50 stands for zero in the data rows.
Here are some points:
array([51., 63., 57., 60., 75., 19., 44., 56.])
array([40., 52., 66., 70., 88., 15., 47., 35.])
array([44., 55., 27., 35., 29., 69., 57., 73.])
array([40., 67., 36., 49., 64., 40., 43., 59.])
array([43., 47., 71., 34., 47., 52., 37., 22.])
array([57., 35., 57., 72., 69., 38., 54., 46.])
array([47., 45., 47., 56., 52., 44., 57., 54.])
array([56., 25., 54., 75., 63., 50., 57., 55.])
array([61., 16., 59., 30., 28., 80., 40., 83.])
array([40., 76., 43., 49., 73., 26., 42., 49.])
array([38., 47., 43., 44., 31., 65., 61., 40.])
Then 12 other points, each followed by its number:
array([43., 78., 43., 51., 57., 30., 49., 22.]) 0
array([50., 46., 41., 33., 23., 73., 54., 63.]) 1
array([56., 66., 31., 77., 51., 51., 53., 43.]) 2
array([37., 69., 49., 68., 84., 34., 31., 29.]) 3
array([42., 54., 57., 67., 85., 39., 36., 29.]) 4
array([69., 52., 40., 47., 19., 74., 57., 76.]) 5
array([46., 53., 60., 65., 79., 23., 48., 50.]) 6
array([72., 41., 37., 64., 32., 65., 66., 90.]) 7
array([48., 60., 22., 33., 27., 68., 54., 76.]) 8
array([46., 63., 56., 56., 68., 19., 53., 35.]) 9
array([37., 19., 61., 71., 85., 44., 44., 49.]) 10
array([64., 56., 49., 70., 57., 32., 60., 55.]) 11
Which of these numbered points is nearest to each point below, ignoring the direction in which the first points spread most? Its number follows each.
array([73., 43., 38., 63., 31., 63., 65., 91.]) > 7
array([48., 45., 61., 61., 69., 32., 51., 58.]) > 6
array([47., 54., 36., 35., 19., 70., 58., 58.]) > 1
array([48., 49., 61., 36., 38., 52., 61., 30.]) > 9
array([43., 71., 40., 45., 63., 37., 44., 60.]) > 8
array([50., 43., 60., 31., 26., 66., 46., 45.]) > 9
array([42., 86., 42., 53., 68., 26., 34., 19.]) > 0
array([61., 62., 49., 78., 68., 25., 55., 46.]) > 11
array([49., 55., 52., 46., 43., 32., 66., 47.]) > 9
array([74., 26., 41., 55., 29., 73., 58., 98.]) > 7
array([62., 31., 55., 34., 33., 78., 51., 80.]) > 6
array([41., 46., 41., 61., 52., 60., 48., 55.]) > 3
array([54., 50., 55., 38., 44., 57., 52., 45.]) > 9
array([46., 43., 65., 55., 77., 36., 25., 32.]) > 4
array([31., 51., 42., 56., 69., 46., 48., 49.]) > 3
array([62., 64., 49., 76., 68., 24., 55., 46.]) > 11
array([51., 55., 37., 33., 34., 64., 51., 91.]) > 8
